In the rows, zero is written as 128.
First come named turns, each shown by rows before and after it. For each pair of rows after them, which turns, in which order, take the first row to the second? The first pair is done for you.
turn Q626:
[116 133 119 129 159 147 141 144 164 140 124 126 131 142 121 153  95 136
 140 138 130 105 160 138 105 158 132 136  94 120 149 135 104] |-> [126 150 109 160 141 145 133 145 133 134 127 125 166 134 120 116 110 129
 124 129 107 137 177 116 141 152 139 125 105 124 121 105 108]
[125 144 135 140 111 129 156 115  81 101 146 162 116 154 152 127 124 122
 129 135 124 158 128 115 112  82 170 123 151 131 140 140 130] |-> [117 135 135 122 143 138 156 125 115 108 156 157  99 149 140 162 122 109
 133 169 149  88 106 144  94 126 149 120 132 110 150 148 124]
[ 96 132 135 140 111 138 106 154 137 108 155 106 140 138 135 155 121 148
 118 105 127  70 125 125 136 119 126  95  85 151 205 127 127] |-> [106 141 127 154 102 134  99 155 112 105 155 106 163 134 133 129 128 144
 107  97 111  96 132 115 158 116 130  89  84 156 185 107 130]
[137 113 110 131 112 120 137 109 134 149 115 144 128 122 129 124 179 103
  82 102 124 101 130 127 171 136 102 135 114 125  84 125 143] |-> [133 106 124 121  99 112 146 104 130 146 105 145 106 131 144 124 172 126
  92  81 125 135 129 118 151 105 115 152 122 129  98 152 148]
turn Q104:
[118 116  88 132 168 156 111 142 144 113 165 135 138 105 167 153 177 129
 130 137 115 131 131 119  81 124 100 108 133 128 139 127  70] |-> [120 114 110 122 150 140 119 136 132 109 155 137 123 119 177 146 168 152
 144 112 112 166 124 108  71  84 116 129 151 131 152 152  85]
[137 129  84 158 189 122 103 143 165 151 140 113 144 113 149 155 135 162
 135 144 131 129 130 125 112 150 112  97  82 126 166 122 129] |-> [136 123  94 147 174 112 114 134 158 152 130 119 127 124 157 152 125 181
 144 117 128 169 136 117 101 108 130 112  97 135 179 147 137]
[171 155 109 131 106 114 165  82 129  84 122 135 184 131 150 129 156 176
 135 110 121 186 113  81 127 112 136 132 118 144 130  99 112] |-> [168 161 121 134 107 115 157  92 125  80 128 127 189 132 127 122 150 171
 142 114 126 156  94  69 131 129 132 127 112 127 118  76 115]
turn Q235:
[138 117 124 133 112 133 155 124 115 147 106 139 116 131 144 133 123 135
 115 126 133 171 161 130 105 119 139 141 138 145 154 160 121] |-> [145 122 113 143 117 137 153 123 117 150 110 140 124 125 147 133 126 122
 110 139 131 169 170 136 111 128 132 135 132 146 147 153 122]
[103 126 110 155 127 169 153 141 114  96 104 116 147 119 162 120 130  82
 124 127 158  73  80 129 110 155  90  83  63 142 119 101 126] |-> [100 128 151 147 101 158 160 136  97  88  91 112 123 134 151 107 111 113
 147  95 161  80  56 106  92 124 104 105  78 132 128 112 144]
[ 78 114  90 110 162 128 109 117 144 120 139 146  81  94 178 154 116 157
 142 146 103 121 152 135 117 119 121 107 115 179 122 161 121] |-> [124 136 150 162 128 157 120 120  96 142  95 104 128  98 110 130 110 129
 107 146  82 118 165 125 164 146 120 127  91 174 104 132 180]
[155 139 134 146 134 165 106 142 146 170  87 105 151 113  94 101 161  72
 107 161 131 130 122 136 162 153 113 117 117 122 126  90 169] |-> [113 128 156  91 113 120 104 126 153 139  96 127  79 143 126 101 140 141
 168 112 153 143  69 111  99  84 139 126 155 109 147 128 156]

Each pair is two turns apart.
[120 117 111 101 155 144 172 116 148 149 137 142  84 138 124 125 135  93
  91 138 158 116 164 182 112 107  99 146 129 158 163 173 116] |-> [124 126  97 115 159 153 166 119 140 152 139 138 104 129 121 119 143  79
  83 149 151 118 175 181 135 119  97 138 122 161 154 156 111]
Q104, Q235
[117 134  87 120 155 121  96 151 138 121 153 161 142 132 135 126 138 124
 128 133 141 124 139 141 146 133 134 101 133 126 115 114 104] |-> [133 139 169 116 114 125 122 143 120 133 114 138 115 158 104 125 106 147
 136 103 143 129 119 130 133 115 155 140 133 118 135 142 151]
Q235, Q626
[109 112 106 130 116 109 101 141 128 140 132 101 128 124 157 129 129 122
 113 142 121 147 123 134 122 108 131 106 132 127 137 141 123] |-> [104 119 127 129 110 108  96 147 120 131 136  97 130 132 138 120 127 126
 129 139 122 120 103 120 119 116 132 109 129 114 124 124 127]
Q104, Q104
[101 124 113 127 126  80 119  88 158  98 129 170 153 162 148 125 138 143
 160  94 104 109 118 107 127  93 133 116 153 110 137 127 129] |-> [106 132 105 135 134  87 111  98 156  92 137 168 172 152 141 119 146 127
 153 111  95  91 121 108 140 115 118 105 142 110 121 103 120]
Q626, Q626
[150 106 127 143 127 137 151 112 124 125 125 104 182 165  92  94  95 107
 115 148  83 136 109 135 134 146 126 160 126 139  89 106 151] |-> [126  91 124 110 121 113 153 102 139 112 131 125 138 177 125 101  84 147
 147 121  95 157  94 130  93 102 144 169 150 142 109 141 138]
Q104, Q235
[116 131 135 146 141 147 126 124 134 141 130 126 136 123 105 132 127 117
 139 142 137  90 113 144 142 160 122 113 111 117 113 101 135] |-> [113 140 142 146 123 137 118 123 115 125 133 125 135 129 104 110 125 129
 154 121 129 103 101 121 141 141 130 114 128 110  97  89 134]
Q235, Q626
